Each row has a name. After each piece below comes the name of the row it's from, unless a question asks for something else. Each question is about the rows just above it.

lin: [ 2.54  8.87  5.75  4.55  5.99 -5.56 -4.70  3.54  4.04  0.94  2.66 -8.12
  5.28 -0.37  6.66  7.49 -7.48  8.35  1.26 -0.77 -8.71]
tisup: [ 2.11  0.16  5.80  5.50 -5.90 -8.20 -8.83 -8.83  4.26  2.16 -7.64 -5.90
  1.80 -2.00  7.00 -7.68  8.07 -8.47  6.04 -8.83  2.11]
rulu: [ 7.00 -8.20 -5.90 -8.47 -5.90 -2.00  8.07 -7.68  6.04 -5.90  2.11 -6.51
  4.26  2.16 -5.90 -8.83  5.80 -5.90  0.18  5.49  6.42]
Repeated in rulu:  [-5.90]
Which row holds these entries in another order? [ 0.16 -2.00 -8.47  1.80  5.50 -8.20 -5.90 -8.83 -7.64  4.26  2.16  2.11
  7.00  5.80 -7.68 -8.83  2.11  6.04 -8.83 -5.90  8.07]  tisup
q: [ 7.00 -8.20 -5.90 -8.47 -5.90 -2.00  8.07 -7.68  6.04 -5.90  2.11 -6.51
  4.26  2.16 -5.90 -8.83  5.80 -5.90  0.18  5.49  6.42]  rulu
Which row holds these entries in another order? [ 2.11 -6.51  4.26  2.16 -5.90 -8.83  5.80 -5.90  0.18  5.49  6.42  7.00
 -8.20 -5.90 -8.47 -5.90 -2.00  8.07 -7.68  6.04 -5.90]  rulu
q: [ 2.54  8.87  5.75  4.55  5.99 -5.56 -4.70  3.54  4.04  0.94  2.66 -8.12
  5.28 -0.37  6.66  7.49 -7.48  8.35  1.26 -0.77 -8.71]  lin
q: [ 2.11  0.16  5.80  5.50 -5.90 -8.20 -8.83 -8.83  4.26  2.16 -7.64 -5.90
  1.80 -2.00  7.00 -7.68  8.07 -8.47  6.04 -8.83  2.11]  tisup
Print row rulu.  [ 7.00 -8.20 -5.90 -8.47 -5.90 -2.00  8.07 -7.68  6.04 -5.90  2.11 -6.51
  4.26  2.16 -5.90 -8.83  5.80 -5.90  0.18  5.49  6.42]

Lida: [-0.78  3.07 -2.92  6.79  2.55]
kat: [-1.01  3.36 -3.42  7.93  2.83]
ses: [ 1.80  1.90  1.24 -6.09 -1.45]
lin: [ 0.90 -1.26  1.11  3.06  0.36]
mas: [ 1.57  6.57 -1.26 -1.92  0.76]
buf: [ 0.36  1.90 -0.59 -0.03  0.21]
rulu: [-0.78 -5.68  1.91 -0.79 -1.31]
tisup: [ 1.27  0.74  1.41 -5.34 -1.17]
meno: [-0.63 -7.72  3.40 -3.06 -2.55]
sugon: [-0.71  4.53 -3.42  7.17  2.96]
ket: [ 3.07  3.07 -1.26  1.11  0.90]
zin: [ 1.50  0.15  2.24 -7.61 -2.13]
[ 1.11  0.90  3.07  3.07 -1.26] is which row reordered?  ket
Repeated in ket:  [3.07]

zin: [-2.82 -4.35 -5.22 -2.93 -7.81 -0.96 -1.71  4.07 -7.85 -1.87 -5.28 -0.37
 -1.93 -4.88  2.67  0.74  2.52  3.37 -0.02  0.09 -1.05 -0.90]
meno: [-2.75 -4.10 -5.08 -2.90 -7.31 -0.57 -1.50  3.90 -7.52 -1.72 -5.11 -0.36
 -2.16 -4.72  2.54  0.76  2.45  2.99 -0.01  0.08 -0.89 -0.99]
sugon: [-2.80 -3.64 -5.23 -3.19 -7.37 -0.62 -1.81  3.74 -7.51 -1.81 -5.06 -0.46
 -1.92 -4.48  2.27  0.69  2.76  3.14 -0.21 -0.25 -0.50 -0.85]
ket: [-2.26 -0.42 -3.62 -2.16 -4.85  0.66 -3.23  3.71 -3.62 -0.13 -4.33 -0.19
 -2.52 -1.99  0.35  1.98  0.67  1.81 -1.71 -1.08  0.79  0.11]
tisup: [-2.91 -4.54 -5.35 -3.04 -7.89 -0.95 -1.55  3.97 -8.11 -2.04 -5.27 -0.28
 -1.86 -5.05  2.88  0.61  2.69  3.44  0.19  0.15 -1.19 -0.99]
Lida: [ 0.15  4.19 -0.52 -3.23 -5.41 -3.44 -3.35  0.28 -0.98 -1.02  0.81 -6.94
 -5.33 -1.14 -7.87 -0.98 -1.80  1.70 -2.52 -3.35  3.91  1.88]
rulu: [-2.11 -0.11 -3.61 -2.58 -4.72  0.28 -3.48  3.61 -3.68 -0.50 -4.06  0.00
 -2.14 -1.70  0.19  1.62  1.18  1.95 -1.63 -1.24  1.00  0.03]
lin: [-1.93 -0.05 -3.04 -1.89 -4.26  0.85 -3.32  3.66 -2.80  0.35 -4.10 -0.36
 -2.75 -1.66 -0.04  2.32  0.31  1.48 -1.98 -1.00  1.10  0.24]
kat: [-2.94 -4.42 -5.24 -2.75 -7.96 -0.83 -1.67  4.16 -7.82 -1.69 -5.43 -0.47
 -2.07 -4.93  2.66  0.91  2.24  3.40 -0.14  0.13 -1.13 -0.82]
mas: [-2.31 -3.56 -4.43 -2.29 -6.20 -0.32 -1.39  3.87 -6.41 -0.97 -4.79 -0.63
 -2.86 -4.34  2.00  1.25 -6.20  2.30 -0.14  0.11 -0.45 -1.12]
buf: [-2.59 -1.24 -4.23 -2.32 -5.83 -0.47 -3.43  4.01 -4.74 -0.48 -4.67 -0.11
 -2.06 -2.51  0.75  1.71  0.90  2.78 -1.30 -1.11  0.27  0.05]
ses: [-3.35 -2.52 -5.41 -3.23 -7.87 -0.98 -3.44  4.19 -6.94 -1.80 -5.33  0.28
 -0.98 -3.35  1.70  0.81  1.88  3.92 -1.02 -1.14 -0.52  0.15]
Put [-0.52  0.15 -3.35 -2.52 -5.41 -3.23 -7.87 -0.98 -3.44  4.19 -6.94 -1.80
 -5.33  0.28 -0.98 -3.35  1.70  0.81  1.88  3.92 -1.02 -1.14] back in order: which row is it?  ses
[ 1.70  0.81  1.88  3.92 -1.02 -1.14 -0.52  0.15 -3.35 -2.52 -5.41 -3.23
 -7.87 -0.98 -3.44  4.19 -6.94 -1.80 -5.33  0.28 -0.98 -3.35] is which row reordered?  ses
The value that mas holds more than once:  [-6.20]
Which row holds these entries in another order? [-7.51 -7.37 -5.23 -5.06 -4.48 -3.64 -3.19 -2.80 -1.92 -1.81 -1.81 -0.85
 -0.62 -0.50 -0.46 -0.25 -0.21  0.69  2.27  2.76  3.14  3.74]  sugon
Print row mas.  [-2.31 -3.56 -4.43 -2.29 -6.20 -0.32 -1.39  3.87 -6.41 -0.97 -4.79 -0.63
 -2.86 -4.34  2.00  1.25 -6.20  2.30 -0.14  0.11 -0.45 -1.12]

zin: [-1.06  0.19 -2.30 -3.41  2.44  4.98  4.42 -1.00 -0.65  3.92  0.27 -0.56
 -0.22 -0.72 -4.32 -2.25  1.13 -0.66]
Lida: [ 0.56 -1.46 -2.09 -0.51  2.47 -0.34  4.95  6.41 -0.79 -0.51 -5.31 -5.23
 -0.51  2.50 -4.58 -4.89  0.73 -1.35]
ses: [ 0.24  3.61  0.59  0.24  3.64 -1.50  0.26  1.97 -1.81 -3.65 -3.87 -2.25
  0.95  3.19  4.02  1.23 -1.18  6.66]
kat: [ 1.34 -2.59  3.37  0.69  1.85 -6.34  3.87 -2.65  3.22  2.91  4.04  0.67
  4.71  0.46  0.46  1.07 -1.21  0.76]
tisup: [ 0.21  4.39 -1.35 -0.04  2.06 -3.12  5.93  2.57  1.09 -0.06  0.43 -2.71
  0.04  0.34  0.93  0.45  0.05  6.78]
mas: [ 0.03  0.71  1.53 -3.47  2.88  3.99  0.86  2.33  0.49  1.93  1.01  1.75
  1.19  8.46  2.73  0.67 -0.26  0.91]
lin: [ 7.81 -4.88  3.19  3.83 -1.12 -3.10 -2.98  1.37 -1.42  2.48  3.38  0.65
 -0.83 -6.88  2.21  0.70  0.16 -0.07]
sugon: [-4.05 -5.27  0.66  3.06 -0.50 -0.65 -2.46  2.03 -2.45 -1.11  0.19  4.50
  4.08  5.11 -0.83  2.11 -0.67 -1.87]
buf: [-3.02  0.07  2.63 -0.05 -4.66  0.57 -0.92 -0.25 -4.61  3.69 -2.34  1.53
 -0.81 -0.71 -1.28  3.74  3.53 -0.23]
ket: [ 0.74  0.82  0.00 -1.64 -0.62  4.76  3.06 -1.93  0.10  3.69 -2.83 -1.49
  0.49 -2.60 -6.74 -1.98 -4.20  2.98]
Which value appears more than once in Lida?  [-0.51]
Put [ 0.05  6.78  0.21  4.39 -1.35 -0.04  2.06 -3.12  5.93  2.57  1.09 -0.06
  0.43 -2.71  0.04  0.34  0.93  0.45] back in order: which row is it?  tisup

meno: [-7.69 -1.75  6.83 -0.11  4.31  1.86 -2.38 -2.45]
kat: [-2.38 -7.69 -2.45 -0.11 -1.75  6.82  4.31  1.86]
buf: [ 1.86  4.31 -2.45 -1.75 -0.10  6.82 -2.38 -7.69]
Which row holds [ 1.86  4.31 -2.45 -1.75 -0.10  6.82 -2.38 -7.69]?  buf
Which row holds these entries in another order? [-7.69 -2.45 -2.38 -1.75 -0.11  1.86  4.31  6.82]  kat
[-0.11 -1.75  6.82  4.31  1.86 -2.38 -7.69 -2.45] is which row reordered?  kat
[-7.69 -2.45 -2.38 -1.75 -0.11  1.86  4.31  6.83] is which row reordered?  meno
q: [-7.69 -1.75  6.83 -0.11  4.31  1.86 -2.38 -2.45]  meno
Print row kat.  [-2.38 -7.69 -2.45 -0.11 -1.75  6.82  4.31  1.86]
Put [-7.69 -1.75 -2.38 -0.11 -2.45  4.31  1.86  6.82] back in order: which row is it?  kat

ket: [ 0.50 -0.65 -1.25  0.23  1.88 -0.78 -0.36  0.89 -0.15 -0.81  0.52 -1.59
 -0.58  1.03 -1.04  0.54 -1.64  0.81  8.38  1.08  0.65  0.01  0.28  0.64
  2.15 -1.11]
mas: [-0.83 -2.96  0.36 -1.02 -0.09 -0.96 -1.70 -3.43 -1.10  0.83 -0.49 -1.25
  0.39  0.60  0.56  0.03 -0.70  0.27  6.21 -1.49 -0.29  0.21  0.33  1.78
 -1.74 -0.44]
zin: [ 0.45  1.42  0.34 -1.59 -0.42  0.45  1.20 -0.37 -1.14 -1.14 -2.08  1.26
 -0.12 -0.06 -0.08 -1.91  0.48 -1.13 -4.28 -2.61  0.09  0.51  0.95  2.67
 -0.24  0.49]
rulu: [-0.83 -2.96  0.36 -1.02 -0.09 -0.96 -1.70 -3.43 -1.10  0.83 -0.49 -1.25
  0.39  0.60  0.56  0.03  0.57  0.27  6.21 -1.49 -0.29  0.21  0.33  1.78
 -1.74 -0.44]
meno: [ 1.37 -1.15  0.76  0.23 -0.86 -0.19  0.99 -1.91 -0.84 -1.83 -0.71  0.91
 -0.45  2.99  5.76 -0.72  1.45 -0.60 -4.96 -2.32 -0.01  1.01 -0.29  1.92
  1.42 -0.95]
kat: [ 0.27  1.78 -0.29  0.36  0.03 -1.49 -0.96  0.83 -2.96 -1.10  0.39 -0.09
 -1.70  0.57 -0.83  0.21  0.56 -1.01  0.60 -0.49  6.21 -1.25 -1.74  0.33
 -0.44 -3.43]
sugon: [ 0.67 -0.40  2.87 -0.41  2.52  0.23 -1.68 -3.52  1.02  0.73  1.54 -0.31
  0.56  0.09 -0.33  1.00 -2.18 -1.94  0.54  1.70  0.43  0.99 -0.60  0.35
 -2.06  1.13]
buf: [ 1.80 -1.15  0.76  0.23 -0.86 -0.19  0.39 -1.91 -0.84 -1.83 -0.71  0.91
 -0.45  2.99  5.76 -0.72  1.45 -0.60 -0.86 -2.32 -0.01  1.01 -0.29  1.92
  1.42 -0.95]
Print row ket.  [ 0.50 -0.65 -1.25  0.23  1.88 -0.78 -0.36  0.89 -0.15 -0.81  0.52 -1.59
 -0.58  1.03 -1.04  0.54 -1.64  0.81  8.38  1.08  0.65  0.01  0.28  0.64
  2.15 -1.11]
Which row holds these entries in another order? [-0.44 -1.74  1.78  0.33  0.21 -0.29 -1.49  6.21  0.27  0.57  0.03  0.56
  0.60  0.39 -1.25 -0.49  0.83 -1.10 -3.43 -1.70 -0.96 -0.09 -1.02  0.36
 -2.96 -0.83]  rulu

ket: [-1.59  0.14  0.27 -4.53 -1.17 -1.15 -1.35  0.93  8.86 -0.91 -0.17  0.71
 -4.34  1.53  2.46 -2.67  2.02  0.98  0.33 -7.91  5.89  0.12 -5.15 -6.28
  0.39 -2.93 -2.79  0.75  0.09  2.97 -1.23 -5.70 -0.52  0.04 -1.72 -0.27
 -2.06 -0.58  1.44  1.18  5.47 -2.50  2.49 -0.05 -3.36  0.40 -3.49  7.73
 -0.37]
buf: [-1.20 -0.04  0.50 -2.63  0.33 -2.19 -1.53 -0.16  6.65 -1.28 -0.35 -0.51
  1.12  1.44  4.50  0.16  0.12  3.40  0.40 -7.59  4.61 -1.03 -0.34 -3.93
 -0.06 -4.68 -2.45  0.56  0.23  0.60 -1.15 -0.58 -0.30  0.41 -1.48 -0.61
 -1.39 -0.49  0.80 -0.57  3.00 -1.98  1.15 -0.20 -8.79  0.42 -1.38  7.54
  1.20]
Lida: [-1.22  0.05 -0.13  1.56  2.00 -1.03  2.41 -0.72 -0.61 -0.18 -4.94  0.90
  2.41 -0.07  1.63 -6.00 -0.09 -1.01  0.25  3.16 -3.42 -1.42  0.02 -0.51
 -0.21  0.66  0.95  0.10  0.32 -0.56 -0.01  3.21  0.19  0.79  0.22 -0.48
  0.33 -0.33  0.40  2.59  1.75 -0.72 -2.29 -0.06 -7.58 -0.11 -1.52 -3.20
  0.53]
meno: [-1.22 -0.09  1.63  0.78  3.21  0.10  0.25 -0.61  3.16  2.59  0.53 -0.72
 -1.01  2.41 -0.51 -0.48 -0.06  0.19 -0.72  0.40  0.95  0.32  0.66 -0.11
 -4.94  0.90 -1.52  0.05 -0.33 -1.03 -6.00 -0.07 -1.42 -0.56  1.56 -0.13
  2.41  2.00 -0.01 -0.18  0.33 -7.58 -0.21  0.22 -2.29 -3.42  0.02  1.75
 -3.20]
[ 1.20  7.54 -1.38  0.42 -8.79 -0.20  1.15 -1.98  3.00 -0.57  0.80 -0.49
 -1.39 -0.61 -1.48  0.41 -0.30 -0.58 -1.15  0.60  0.23  0.56 -2.45 -4.68
 -0.06 -3.93 -0.34 -1.03  4.61 -7.59  0.40  3.40  0.12  0.16  4.50  1.44
  1.12 -0.51 -0.35 -1.28  6.65 -0.16 -1.53 -2.19  0.33 -2.63  0.50 -0.04
 -1.20] is which row reordered?  buf
Which row holds these entries in another order? [-7.58 -6.00 -4.94 -3.42 -3.20 -2.29 -1.52 -1.42 -1.22 -1.03 -1.01 -0.72
 -0.72 -0.61 -0.56 -0.51 -0.48 -0.33 -0.21 -0.18 -0.13 -0.11 -0.09 -0.07
 -0.06 -0.01  0.02  0.05  0.10  0.19  0.22  0.25  0.32  0.33  0.40  0.53
  0.66  0.79  0.90  0.95  1.56  1.63  1.75  2.00  2.41  2.41  2.59  3.16
  3.21]  Lida

